In the rows, 128 means zero.
Named moves (each a turn or a mirror), then the moves between two rows, first move first; the first pair answered
k_451 (before -> after):
[116 138 100 142 132 115  95 127 142  99 125  99 157 137] -> [120 134  94 138 130 117  94 125 144  95 124  99 153 132]
[142 118 119 111 136 129 122 119 153  96 115 162 174 142] -> [134 133 132 116 139 129 123 127 150 103 111 159 180 155]
[134 111 123 124 144 138 139  94 135 155 102 106 128 151] -> [132 109 123 124 141 139 138  97 132 154 100 106 126 150]
k_2 (before -> after):
[109 147 108 107 100 132 130 140 137 109 134 152 117 112] -> [133 125 157 116 100 142 128 143 119 128 133 153 103 107]
[128 138 147 148 123 120 110 116  94 148 109 121 127 165] -> [105 159 105 136 117 114 105 120 114 123 112 120 137 161]
[158  86 121 120 127 132 138  90 123 126 109 139 105 115] -> [142 102  89 117 122 127 138  88 133 110 107 138 111 118]
[ 98 124 112 119 146 113 115 110 133 123  90  85 132 154] -> [ 96 120 124 104 140 127  94 138 136  97 116  87 129 128]
k_903 (before -> after):
[155 108 173 160 113 120 160 117 104 171 124 113 105 121] -> [156 104 174 157 114 125 156 111 106 174 121 108 105 123]
[112 140 173 125 137 152 108 158 127 133 130 117 134 153] -> [111 143 175 125 137 150 108 162 126 132 134 120 133 151]
[103 146 150 107 119 125 142 162 110 102 121 142 125 144] -> [106 130 142  96 134 154 135 133 121 109 106 100 122 157]
k_109 (before -> after):
[115 142 132  85 120 114 121 108 132 114 132 115 127 126] -> [125 138 132 101 122 117 109 109 133 119 143  93 131 119]
[116 152 119 101 117 130 144 123 143 125 110 142 135 138] -> [138 143  96 131 120 129 124 108 145 128 133 106 141 119]
[138 117  81 134 127 133 135  73 138 132 111 113 110 138] -> [121 147 145 158 144 147 113 108 122 159 119  93 123 169]
[117 132 153 118  88 156 103 121 140 150 119 130 110 119] -> [124 124 132 113  85 153 106 110 144 145 116 132 107 109]
Then:
(2 to 3 moves a pair)
[149 102 117 116 133 147 164  69 133 166  88 123 105 167] -> [138  96 134  71 117 177 106 148 150  95 156 125 104 103]
k_2, k_2
[160  98  95  97 132 125 123 105 127 130 118 122 111  97] -> [155 115  91 125 145 126 115  94 127 147 118  92 124 117]
k_109, k_2, k_451
[120 162 149 108 139 140  92 156 109 123 153 105 136 116] -> [138 156 172 132 144 128 117 138  88 158 131 115 128 135]
k_2, k_903
[123 107  76  86 129 148 141  83 160 115  95 129 111 128] -> [138 154 111 198 126 104  96 139 124 138 169 108 148 111]
k_903, k_109, k_451
[103 117 182  66 133 151 156 134 114 131  92 180  97 152] -> [101 112 133  60 136 149 168  96 130 128  77 170  98 156]
k_903, k_451, k_2
[110 125 108 117 124 137 114 107 156 134 132 101 134 115] -> [113 124 133 116 122 143 102 129 148 131 143  99 131 106]
k_451, k_2, k_451
[117 147 151 123 129 115 101 108 121 136 155 114 117 127] -> [113 140 155 100 131 124 106 107 124 130 140 127 110 128]
k_451, k_109, k_903
[126  94  98 117 138 153 103 119 162 110 126  75 140 107] -> [103 130 151 138 149 156  94 153 148 131 124  70 154 140]
k_451, k_2
[132 107 154 110 119 122 146 132 121 126 123 167 113 122] -> [120 125 136 119 124 115 159 118 122 136 109 165 121 142]
k_2, k_451
[107 103 120 102 112 143 102 148 153  82 143 133 113 103] -> [ 88 143 157 148 131 124 132 126 131 152  98 127 127 181]
k_451, k_2, k_2
[135 126 158 145 120 116 131 150 112 131 139 148 126 112] -> [129 130 139 147 121 104 151 127 115 141 115 159 128 129]
k_109, k_2, k_451
[ 95 150  38 108 116 112 154 112 174 108 103 111 145 142] -> [ 98 144 158  93 131 175  95 184 159 110 136  72 144 142]
k_2, k_451, k_903
[174 117 159 187 125 105 128 152 103 150 167 115 129 107] -> [161  71 139  86 142 163 153  97 135 137 104 110 100 131]
k_109, k_451, k_903
[151 113  72 101 114 110 125  95 160 114 118 113 115 158] -> [134 147  73 134 105  78 135 118 148 120 124 136 131 171]
k_451, k_903, k_109
[112 169 116 174 111  83 148 143 117 138 127 159 150 144] -> [143 129 158 153 101 100 127 170 104 119 157 169 127  97]
k_2, k_109, k_2
[ 92 179  99 120 135 148 101 142 135 141  92  72 155 142] -> [127 128 170  84 129 175  95 169 113 131 100  97 120 102]
k_451, k_2, k_109
[142 148 162 177 125 126  91 115 124 144 147  78 137 146] -> [125 128 135  95  92 105 153 120 130 101 108 186 112 127]
k_903, k_109, k_451
[155  95 119 130 132 130 128  82 128 151  95 132 119  93] -> [131 124  97 127 111 103 123 129 130 114 123 169 131  72]
k_903, k_2, k_2
[ 86 139 103  89 117 125 128 158 132 102 142 168 114 115] -> [ 93 162 107 157 133 122  95 161 129 130 170 107 136 126]
k_109, k_451
[106 144  78 120 110 121 167  97 131 117 111 132 152 121] -> [ 88 174 119 142 122 125 150 118 122 139 111 117 162 153]
k_451, k_109, k_109
[118 146  82 140 124 133 149 116 142 169 116  79 178 156] -> [123 127  97 110 125 168 116 137 152 143 140  57 173 133]
k_903, k_2, k_903
[100 138 146 126 164 125 119 117 126 119  91 101 124 174] -> [ 94 144 106 114 135  92 119 148 128  74 121 152 127 129]
k_2, k_109, k_903
[167 116  77 151 112  88 161 117 126 124 114 152 143  81] -> [129 143 143 120 117  97 176 156 116 133  87 193 143 125]
k_109, k_109
[135 127 154 168 128 122  88 141 115 128 156 129 145 102] -> [ 93 149 117 122 121 106 135 131 128 114 109 182 146 135]
k_2, k_109, k_2
[112 108  79 100 118 136 120  86 150 100 125 123 100 126] -> [132 111 156 149 136 142 117  88 116 162 117  96 101 159]
k_2, k_109, k_2
[129 153 115 151 134 105 138 128 120 142 141 138 139 131] -> [124 155 148 142 146 129 128 132 121 153 132 121 136 148]
k_451, k_903, k_109
[152 108 152 112  99 101 114 181 120 113 160 173 107  62] -> [136 104 195  85 147 178  87 149 137 146 121  86 107 127]
k_903, k_109
[131 139 144 164 131 152 119 127 140 136 147 105 122 131] -> [124 141 158 143 115 138 141 152 133 121 140 160 116 122]
k_451, k_903, k_109
